Rotation paths and how fast each direction turns (degrees a step):
Each turn is a multiple of 5 degrees from 10 to 175, or 0.
Each row of a path follows its step; steps can be skipped.

step 1: [  3 -25   5   7   3   4   5  -6  12 -13 -16  -5 -13  20  10 -14 -22   0
   7  -5  -4  26  -5  17 -18   8  12  15  -8  13   8 -16  11 -16  -4 -15
 -13]
step 2: [ -6  10   3  32  -1   1   3 -23   0 -14   0   3  -2  -3   3 -14  11   7
  17   6   8  18  10  -9 -14   1  28   8  -7 -21   2 -24  -2  12   9 -11
 -18]
step 4: [  8   2  12   7  14   2  12 -16   2   7 -18   2  -6  -6 -11   0  -3  15
  13  -2 -14  15   2   3  -2  12  30  17  14  -5  -4 -25 -22  -8  20  -8
 -22]
step 5: [ 15 -14  -4  12  -2  12 -16 -13   5 -11 -25   3 -21   3   4   6  -6   6
   0   3  -7  10 -13   1 -22  -7  -4  19 -10  -9   5  -8   5  16  -7 -19
 -34]
step 11: [  5   2 -21   8 -10  12 -12  -3 -12 -12   0  -7 -14 -12   1 -14 -12  -1
  11 -23  -5  30  -1 -23 -23  -3   2 -17   4 -11  10 -16 -19  -3   4  -9
 -14]
step 14: [  1 -16 -34  15  -5  22   0   0   2  10   6  -2 -14  15 -23   9 -17  -5
  20  -2 -17   5 -15  13 -15   2   2  -4  -6   8   3  -9  -4   9  17  -8
 -21]
step 16: [ -4  -6 -25  11  -8  -6  -3  20  13  -7  24   8 -11   9 -13   3   4   1
  32 -23 -13  12   7 -14 -15   3  -2   2   6  -7  -6  -4   2  11  22 -17
  -9]
step 17: [  5  13 -14  12   8   2 -13  22   9   8 -15  -5 -18  -9  -5 -12 -15   4
  10 -11  -8   2 -23   0   0   5   9 -13  11   4 -27 -31  -9  15  14   5
   0]
step 20: [-12  21 -20   3 -12 -10  -6   1  26  11   2  11  -2   1   6 -14  -5  -3
  22 -21  -6  22  -3   2 -19  17   2 -17  -2   4  11 -11  14  18  11  -1
 -12]
Directions:
[ 8  2 -3 -6 -3 -2 -6  6  3 -3  0 -7 -2 -1  4  0 -6 -5 -6  3 -1 -4 -3  8
 -1  5  6  6 -1 -2 -3 -4  6  3 -5  1  4]  155
[  2   0  -2   2  -9   1   0  -2   7 -10  -1   7  -1  -5   2   0   7  -1
   1  -1   4  -5   0   0  -5   0  -5   2   9  -2  -3   8  -2   0  -8  -3
  -2]  140
[ -5  -6  -3  -4   1   7   0  11  -1  -3   1   4   0  -1  -4  -2   0   3
   0   4  -1  -4  -2   1  -2   2  -4   2 -13  -6  -3   6   4  -1   2  -4
  -8]  160
[-2  2 -5 -6 -3 -6 -6 -4  0  3 -4  4 -4  6  3  5 -5  3 -4 -8 -2  3  1 -5
 -3 -3 -5  1 -5  7  2  3  8 -2 -3 -8  1]  170
[-1  3  6 -1  3  4 -9  5  2  8  0 -8 -2 -3  4  4 -1  4  3 -4  2 -2  4  7
 -1 -4  1 -4  4 -4  5  4 -1 -3 -6 -2 -9]  55

step 4: [-11  -7   4  15  -9 -10 -10  -6 -16   1  -4 -12   4   0 -12  18 -24  14
   2  24  13  -8 -13   0  12  -7  14 -20   8  -2 -15  10   5   3 -11  -2
  -7]
step 5: [  8  -9   1  -6   6  25   3 -15  -8  -1  -6  18  -9   3 -13 -22   0   2
   5  24  10   7  -8   9   1   1  -9  -1   7   0  -1  16 -15 -26 -13  11
   5]
step 7: [ -8  -4   7  -9  10  16  -9  -2  12 -23  19  26 -11   7  -6  -9  -6  10
 -10   4  10  -5 -14   1   3  -9  14   1   5   8  -9  13  -7  14  -3 -25
   6]
step 8: [  2  -1   2  -5 -15  -4  11   1 -14   4  -2  16 -27   6   1  -5   1   8
  -3  -8  -8   2  -5   7 -12 -24  -3  -9  14 -14 -14  -4   4  21 -19  22
 -12]
step 10: [ -2  19  -8 -15   3  -3   7 -20  11  10 -29  18 -19   2 -12  -8  -2 -10
 -11  -3   2 -14   0   8   0   1   6 -11   6  -5   8  14  -3 -10 -21   3
   9]
step 12: [-15  14  10   2   2   5  -6  -6  24   6  18   1 -10 -13  -4 -14  -8  -4
 -13  13   5   3   9   3  -5  -1  12 -20  20 -12  -3  20  12  10  -5 -14
 -14]
step 13: [ 25   2  10  -2  -7   6  -7  15   3   4 -12   0  -9  17  -5 -17   0  10
  -1  -5 -13  17   6   8  -5 -26  -4   3   4 -27 -14   2   8 -18  -7  -3
   0]
step 16: [-23 -12  15  -5   3   9  -9   2 -18  15  -4   5  -2  -8  15 -15 -15  11
  22  16  -1 -14  12  -1  -1 -14  -7  -4  -2  -4   5  -2  14  -8 -10  11
 -16]
step 18: [ 16  -1   0   1 -15   6 -11   1   4  -6   7  19 -12  17  10 -13   1  -7
   1   0   8 -21  -4   1   2 -38  -2   1  -7  -1  -3  10   1 -15 -11  17
   4]
Directions:
[ -1  -5   5  -2  -5  -3   1  -4   4   2   5   0   2   5  -3  -1   4   7
   4   2  -4   5   5   4  -3   9  -1   0   8  -2   4  -5   5 -11  -4   2
  -1]  95
[ -5  -3  -7   2   1  -6   3   4   7   5   0   4   2  -6   7   0   3  -5
   5   0   4  -4   1  -4  -2  -2  -2   2   9   3  -1   7   3   0 -10   3
  -3]  170
[ 1  2  9  3  1  3  0  0 -4 -2 -2 -1  4  0 11 -2  1  4  4  7 -3  8 -7 -4
  6  5  0  2 -2  0 -4  6  3  2 -7  1  6]  35
[-7  4 -6 -2 -1 -1  0 -5  3  1  4  6  0  1 -6  0 -2 -4 -3  6  0 11  6  7
  8  3  0  5 -1  3 -1  8 -3  5  0 -3  3]  145
[ 4 -1  3  2  2  4 -2  5 -6  8  1  0 -4 -3 -8  0 -2 -3  3  5 -7  5 -2 -7
 -3  1  3  4  5 -1  7  5 -4  3  2  3 -9]  95
[  5  -9   2  -1   5  -2   2   5  -1  -2  -1   1   5  -1  -7   0   1   3
   4  -4   1   4  -1  -4   0  -3  -7   6   3   0  -8   4  -5  -5   4 -12
   4]  170

step 1: [ 16   0   4 -11   1  -2   0   3  13  -7 -21  11  17 -19  -9  -8  -2 -19
 -30  11 -22  22   1   8 -12   8 -11   2   1   0 -17  13   4   1  -3   6
 -18]
step 2: [ 23  -3  -7 -11  12 -12   2  -9 -11   0   0   2  -7 -16  23 -33  12 -16
  -4   7   5  10  -7  -5  -4  18  -9 -16   9   7  -5  10   0   3 -26  -2
 -14]
step 3: [-13 -25  13  -2   4  15  22  -6  10  -6   2   4  -6 -12   0   2   7 -19
  -9  15  -1  -3 -10  -8  -9  10  -1   3  -7  18   3  19  -6   8 -31   0
 -26]
step 7: [ 26 -15   4 -17   5   2 -11 -10  18  -4  -3  11  -2 -14  -1 -15 -21  -3
  -6   0 -27  -5  -1  12  -4  -9  -6   3  16   4 -17  12  25 -16  -5  -9
  -6]
step 8: [ 14 -14 -12  -7  10  -9   3  -1 -21  -3   2   5  -6 -26   1 -18  -3 -15
 -17   3 -13  15 -13   2 -16  11  -9  12  11  -1  -1  21 -10   7  10 -28
 -15]
step 11: [ 20  -8   0   1  -3 -15  11  17   2  10  -8  -7  -1 -13  -3 -25   8  -6
 -32  -2   2   2  -8   8   1  29 -19   2   2  -1  -5   5 -18   8  -7   0
 -22]
step 16: [  3 -37  17 -22   7  15  -6   3  17   5  -6  12  -3  -5   4   9 -18  -8
 -20   4  -1 -11  -9  14   4   7  -9  14   6   0  -2  18   4   4 -17 -11
 -11]
step 17: [ 13 -11   3   0   6 -15 -14  -8   4  19   5   7   6 -19 -13 -29  -2 -10
  -1 -13 -13 -15   0   4  -1  14 -25  10   8 -11  -5  20   2  -5  -1 -17
 -23]
step 19: [ 20 -13   9   3   2  -3   4   6  17  -8 -11  11  -4 -13  -2   4  -7  12
 -19   9 -29  -5  -6  12  -3   5   3   3 -15   6 -12  19  27  -5 -14  -4
 -24]
Directions:
[ -6  -2   2  -2   1   2  -3   2  -3  -4  -6   0   1   4   4   1  -4  -1
 -16   0   6   2   5   4  -3   3  -3   0 -10   2   0  -5  -1  -5   4  -3
  -2]  145
[ -6   4  -5  -5  -1   3   5   0   3   0  -2   3   3   0   2   2   8  -5
   0   4   4   4   4  -2   5   2  -9  -5   4   3   1  -2  -3  -4 -10  10
  -1]  35
[  6  -6  -7  -5 -10   0  -2   1   0  -4  -1   0  -4   1   1  -4  -8   4
  -1   0   6  -8  -1   3   1  -1   3  -7   2  -3   1  -5   2   1 -11   0
   5]  155
[  4   0   0  -4   5  -4   3  -3  -8 -11   3  -1  -7   2   2   5  -2  -5
   2   8   2   1  -4  -3  -6  -8  -3  -2  -4  -6  -3   6   1  -4   0   4
  -2]  60

step 2: [  9 -17   6  16 -11 -20  14  14  16 -14  11 -22  19  -6   1   9  -2 -20
 -10   4  13   3 -18 -22  -2   7   8   4  -7  -7   4  13  -2  -4   2 -13
  16]
step 3: [-18 -23   3  -3  -8  12  14   9  11  -2  14  -5  -3  18   0  22  -3   5
   6 -21  25   2 -15  -7  21   9 -14   7  -4 -13 -11 -13   2   6 -21  -1
  -3]
step 5: [  5 -25   9   1   3 -27  23   3   4   0   9  -9 -12  -6  -3   9 -20  -8
   2   0  -7   8  18  -8   3  22  -1  14   4 -18 -15 -13 -16 -12  -3  11
  12]
step 6: [ -8  -7  -6 -14   8  -2 -11 -11  11 -17  -2   3  -5  -4   1  26 -12  -8
   8 -13   5  17   0 -21   0   2  -1  -5 -17 -20  18 -12  14 -15 -26  -3
  18]
step 7: [ -2  13  -2  -1  14 -20  -2   9  17 -12   1 -20  -7   0  10  17 -28 -13
 -13   1  13 -11 -22   8 -11  -2  -5   2  -5 -24  -4 -15 -16  -6   3  -9
 -10]
step 15: [-10 -10  -3 -11  20  -3   0   1  37  -3   3  19   2  11  -2  -6 -20 -18
  -5 -11   4  -2 -18 -19  24  -8  -2 -11   4 -19  -4   1 -11  -1   0   7
  -8]
step 16: [  5  -2  15 -10 -19   0  22   5  19  -9  18  -1   0 -16 -10  16 -26 -19
  10   9 -15 -18  -4  -4  -4  22  -6 -10 -12  -4   7  -1 -15   0   0   9
   0]
step 17: [-12  -5   8 -18  -4  -4  -5 -23  -7   9  16   8 -30   8   3  25 -26  -6
  -6 -23  -5   3  19 -11  11  -2 -10  -3  -2 -10  -3  -5  -6  -5 -12  -2
  -6]
step 20: [-18   2  -5 -14 -25  14  -1   0  14 -19   2   1  -5   2  -6  25  -4   1
 -11 -18   3  -9 -15 -17  10 -21 -13 -11   7  -3   7  16   5 -16  -2  -7
 -12]
Directions:
[ 1  7  3 -9  0  7  2  1 -2 -6  0 -4  0  3  4  8 -2 -1  9 -1  5 -8  0 10
  3  2 -1 -2 -4  4  2 -3  4 -1 -1 -5  0]  110
[-4  3 -4  4  3 -2 -2 -5  1  0  4 -1  1 -1 10 -3  2 -2  2 -9  7  1 -5  2
 -4 -1  3  4 -6 -2  1 -2 -2 13 -5  2  1]  95
[ -2  -2  -6  -7 -10  -1   3   5   5  -7  -5  -1  -1   3   2  -6   4   5
  -2  -1   9   2   5  -2   2   4   1   9   4   2  -2   2   2   0   3   2
   5]  40
[  5   5  -3   2  -6   2   0  -3   1  -6   1  -6   5  -2  -5   1  -2  -9
  -7   9   0   2  -4   3 -10   4  -2   5  -1   5   4   1  -3   1  -3   2
  -3]  155
[ -1   5  -8   0   3  -4   3   0   4  -4   0   0 -10   3  -8  -7  -4  -3
   3   2   1   3  -7  -1   0  -8   5  -2  -4   6  -7  -2   6   0   3  -4
  -1]  130
[  2   1   0  -4  -3  -3   4 -11  -4   2   1   4  -1  -4   0  -7 -10   6
   6   3   2  -2   6  -3  -4   3   3   1   4   1   1  -7  -1  -2 -10  -1
   1]  60
[  4   5  -1  -1   7  -7  -5  -2   6  -4  -8  -3  10   5   1  -4  -4   0
  -1   1   0 -11   1  -2   1  -4   1  -2   4  -2  -1   1  -6   2   5   0
   0]  130

step 0: [ 11 -14  16  -2 -21  -1 -20   8   1 -17  -7   7  -4  29  10  -6  18  -5
  23  14  -2 -14   7  -8  11  -2 -16   3  -4   2 -13 -21   3  -9 -21   4
  -2]
step 2: [ 15 -12   7   3   5 -12  -8  -3   9 -26  10  10  21   1  -6  16  23  -3
   4   0  20   6 -12 -17 -31 -16   0   9  -3  11   4 -20  -6 -11  -7   3
   4]
step 9: [  2   0   2 -24  -1  -5  -8  26   0   5   4  25 -15  12 -13   3   9  19
 -17  11  11   8   0 -23 -10   3  -4  13  12  -1  -1  20  11   3   4  13
  24]
step 10: [  3   1   9  21  -1  -2  17  -4  -3  -4  17 -11  10  17 -20  -1   2  15
  -6 -16  13  -9 -19 -15   4  -6   3   1  24  -8  11  14  -9 -28 -19 -12
   5]
step 12: [ 16  -3  10  12  -7   9  -6  -5  11  10   0  13  -1  22   1  -5   3  13
   7   3 -11  -8   7 -19   8  17 -20  12   3 -13  11  17  19   1 -27   4
  27]
step 13: [ -4   2 -22   1   7   5   8   5  -5   2  -1  17  17   5 -27   4   6  17
  21 -22   1 -10   0  -2 -18 -17 -19  -7  11  18  -3   4   8 -15 -11 -26
  -2]
step 15: [ 10 -18  -9 -12   5  11   2  10  -2   2  12   6   8  13 -19  -3  17  20
  11   8  -3  -3  26 -28  15   9  -2  12   2  -6  18  23  -5  -3   4 -13
 -13]
step 18: [  0  -8  14   3  13  17  -4  10   4  26  15   6  28   7   4 -10   2  24
   9   5   9 -22   8   8  12  13  -4   6  -1  20  11   4  10 -18 -12   8
  -6]
step 19: [ -1   7   7  -6 -15  -6   7  -7  12  -2 -18  -1   9  -8   3  -4 -18  26
  16 -11   6   6   1 -19 -16  -9 -31  11   1   9   8 -12   6  11 -15 -10
 -25]
Directions:
[ 1 -4  2  0  0 -2 -6  0 -1  5  1  3 -7 -4  6  1 -4  8 -5 -2  4  5 -2 10
 -7 -3 -2 10  0  2 -2  1  2  6  3 -6  1]  145
[ 9  5  6  5 -5 -4  6 -4 -2 -6 -5 -6 -3  5  3  2 -4  2  1 -6 -3  4  1 -4
  7  3  2  3  4 -3  4  2  3  5  0 -7 -2]  155
[ -7   3   7   1  -1   2  -2  -6   8   5  -2   6  -2  -1  -1   4  -7  -2
   4  -2   3   2  -1   5   7  -1   1  -5  -4   2   3   4   5  -3 -11  -1
  -1]  55
[ 1 -6  3  3 -2  7  4 -3  5 -2 -4  8 -6  7 -9  3 -2  3 -3 -7 -3 -6  1  0
 -3 -1  5  4  3  4 -3 -1 -8  2  1  6  3]  10
[ 7 -2 -2  3  0  2  0  3  3  6 -1 -6  3  6  1 -5 -7 -5  1 -3 -4 -3  2  2
 -7  7 -3 -2  0  6 -9 -5  7  2 -8  0  1]  60
[ 3  3  4 -4  4 -1 -7  7  5 -2  4 -2 -4  0 -2 -3  2 -3  7 -1 -8  0 -3 -1
 -6 -7  7  3  9 -3  3  4  1 -3 -6 -3  5]  10
